In the rows, 128 means zero.
Named turns come first, each shown by rows before and after it. Which turns, in which order, take the first row of each pair that follows to the second? Write the first one first, as in the answered first pair.
turn Q_994:
[128 125 136 110  98 151 135 161 150 136 167 116  86 106 121 140 146 180
 150  86 144 143 167  67 124 186 113 148 146 144 107] -> [152 119 109 100  83 142 141 138 128 142 169 143  96  89 115 132 157 170
 129  90 109 131 161  76 118 168 111 138 154 152 104]
[123 130 111 142 103 129 131 100 123 127 136 151 114 134 121 131 114 154
 115 113 134 108 113 136 102 135 148 121 160 128 137] -> [ 99 123 134 148 114 126 124 121 141 117 138 131 108 139 123 131 103 159
 127 125 155 121 118 132 115 149 154 124 154 116 136]
[115 150 157 132 151 139 128 143 151 131 125 110 152 156 115 124 128 123
 159 140 149 142 128 103 141 126 119 153  94 146 112] -> [150 136 134 106 114 121 125 142 137 153 143 134 166 131 107  98 138 113
 136 135 101 145 134 110 152  95 125 144 116 147 103]
turn Q_815:
[124 135 153 119 158 135 141 147 125 152 144 122 144 121 159 105 129 131
 115 135 159 149 137 120 115 103 100 151 110 117 104] -> [140 128 134 111 131 123 142 132 110 164 149 138 142 111 152 101 131 132
 100 128 135 138 135 127 110  95 107 143 128 118  97]
[142 114 129 107 139 138 123 154 124 145 131 126 153 108 117 114 153 103
 117 130 106 152 125 131 167  79 102 147 139 142 132] -> [ 89 111 118 133 119 120 120 145 117 136 144 143 125 119 115 113 111 160
 108  88 162 124 124 138 116 123 132 145 172 107 118]
[133 123 133 127 164 140 121 124 125 133 122 123 143 139 132 143 148  90
 139 127 131 133 113 131 137 120 119 141 107 146 138] -> [133 115  99 127 125 124 124  99 111 148 137 157 136 129 123 135 131 120
 114 100 126 110 110 133 117 129 137 141 148 138 116]
turn Q_650:
[124 117 156 118 151 133 104 151 141 147 123 125 138  99 138 126 124 148
 139 123 164 112 127 106 147 123 123 138 118 105 122] -> [130 125 143 118 144 146 118 137 120 160 126 145 144  93 142 127 142 156
 133 111 163  98 130  99 128 123 112 141 119 108 105]
[ 95 125 108 133 175 137 124 123 123 135 126 170 180 136 151 146 121 128
 134 125 156 136 103 169 128  77 123 153 139  93 126] -> [ 84 130 112 144 181 146 124 120 133 130 126 161 174 144 150 153 117 126
 142 128 165 138 103 168 133  83 133 151 127  96 135]
[163 119 142 146 133 124 143  87 157 106 122 121 128 127 112 126 141 100
 146 130 119 164 114 155 144  82 155 140 119 168 165] -> [166 113 118 138 112 111 150  89 132 129 133 151 131 100 108 108 144 114
 127 118 105 155 116 152 132  74 145 141 143 163 146]
turn Q_853:
[106 142 131 145 171 165 144 159 115 126 119  92 118 141 155 128 161 135
 123 156 122 146 143  92 134 150  86 131  91 132 107] -> [127 110 132 118 134 126 119 181 140 133 132  98 134 115 137  96 149 115
 110 169  73 170 138 112 171 114 116 137 119 119 118]
[142 157 135 130 152 150 149 103 115 114  90 111 151 147 128 156 147 111
 157 160 143 148 133 141 105 122 118 144 109 162 119] -> [129 144 161 129 155 144 144 148 133 124 106  93 150 138 132 123 146 112
 159 161 140 168 147 130 133 123 113 155 106 141 113]
[115  92 144 150 142 116 123 178 151  83  99  79 130 167 147 150  81 130
 140  95 139 148 127 126 131 125 168 127 159 102 115] -> [130  87 128 148 132 113 123 157 143  76  97 100 134 161 138 155  76 116
 138  94 126 137 114 135 126 107 180 124 168 102 130]
[154 156  96 116 171 162 149 120 108 143 117 183 176 120 135 143 165  73
 132 132 110 153 113 149 156  59 103 141  97 132 104] -> [133 166 109 120 184 178 158 126 104 147 120 172 173 126 151 145 165  85
 144 131 129 151 124 132 150  81  79 139  84 132  91]
Then:
(2 to 4 turns a pair)
[123 128 142 152 159 164 132 106 142  94 117  98 145 172 152 161 140 105
 140 157 175 142 110 142 124 110 146 104  97 148 163] -> [105 124 123 165 128 151 133  96 130  95 126 115 128 172 147 155 113 147
 131 125 201 123 108 151  92 134 169 110 129 129 151]	Q_815 Q_815
[132  96 159 101  94  99 160 112 113 136 157 132  93 130 110 109 101 153
  91 104 116 115 186  87 102 166 158 150 166  94 107] -> [183 102 154  81  95  96 160 100 106 137 149 136 118 114 106 117 141  97
  90 132  55 128 182  97 131 124 154 149 145 125 120]	Q_853 Q_815 Q_815
[110 154  98 152 184 172 171 104  85 133 124 140 120 135 141 159 137 130
 135 119 186 107 124 104  74 153  77 123 122 138  91] -> [131 148  80 144 162 157 175  94  67 146 135 166 123 119 134 145 133 139
 114 111 156  96 124 103  70 149  84 122 147 134  81]	Q_815 Q_815
[128 170 129 144 193 170 144 113 102 109 110 113 148 149 143 179 168 113
 149 154 156 131 113 130 113 112  94 128  68 162 133] -> [139 158 126 126 181 164 152 137 100 147 127 112 147 128 158 140 177 124
 130 156 137 137 138 111 126 114  64 131  71 158  95]	Q_815 Q_815 Q_815 Q_853
[116 103 145 122  83  89 114 156 153 116 149 113  95 132 123 107 100 152
 131 110 103 122 154 132 128 165 152 132 170 116 121] -> [117 144 164 138 152 150 133 145 139  98 123  82  95 163 135 160 139 127
 159 136 135 126 155 112 123 175 116 135 102 152 134]	Q_815 Q_853 Q_853 Q_853
[149 139  74 122 145 135 154 121  68 188 143 222 179  83 150 141 162 121
  83 110  89  97 125 141 118  86  71 148 153 137  78] -> [ 72  99 164 127 173 107  97 238 178 169 141 123 167  99 160  93 102 129
 122 142 142 176 144 136 190  95 100 164 138  96 109]	Q_994 Q_853
[ 79 108 130 132 123 110 117 147 145 135 147 135 126 129 112  87  95 164
 120 108 155 153 131 127 127 135 132 154 163 116 130] -> [129 107 104 107 101 110 127 119 123 141 150 158 144 107 100  85 122 139
 110 109 102 137 126 135 127 112 128 144 170 134 137]	Q_650 Q_650 Q_994
[118 103 145 140 101 148  93 147 151 132 142  97 145 173 119 130 157 119
 135 179 130 153 155 164 183 126 115 105 138 151 123] -> [ 93  96 151 153 103 148  92 153 154 125 144  97 128 187 119 129 142 137
 139 168 159 147 151 159 170 147 129 107 146 134 119]	Q_815 Q_815
[143 110 148 125 125 115 106 152 156 131 126  94 136 128 127 118 116  81
 131 165  97 158 119 135 155 122 158 127 124 141 151] -> [109 115 156 136 136 115  96 158 160 123 122  84 123 148 132 125  96 109
 147 156 135 159 113 132 139 143 167 125 120 126 152]	Q_815 Q_815
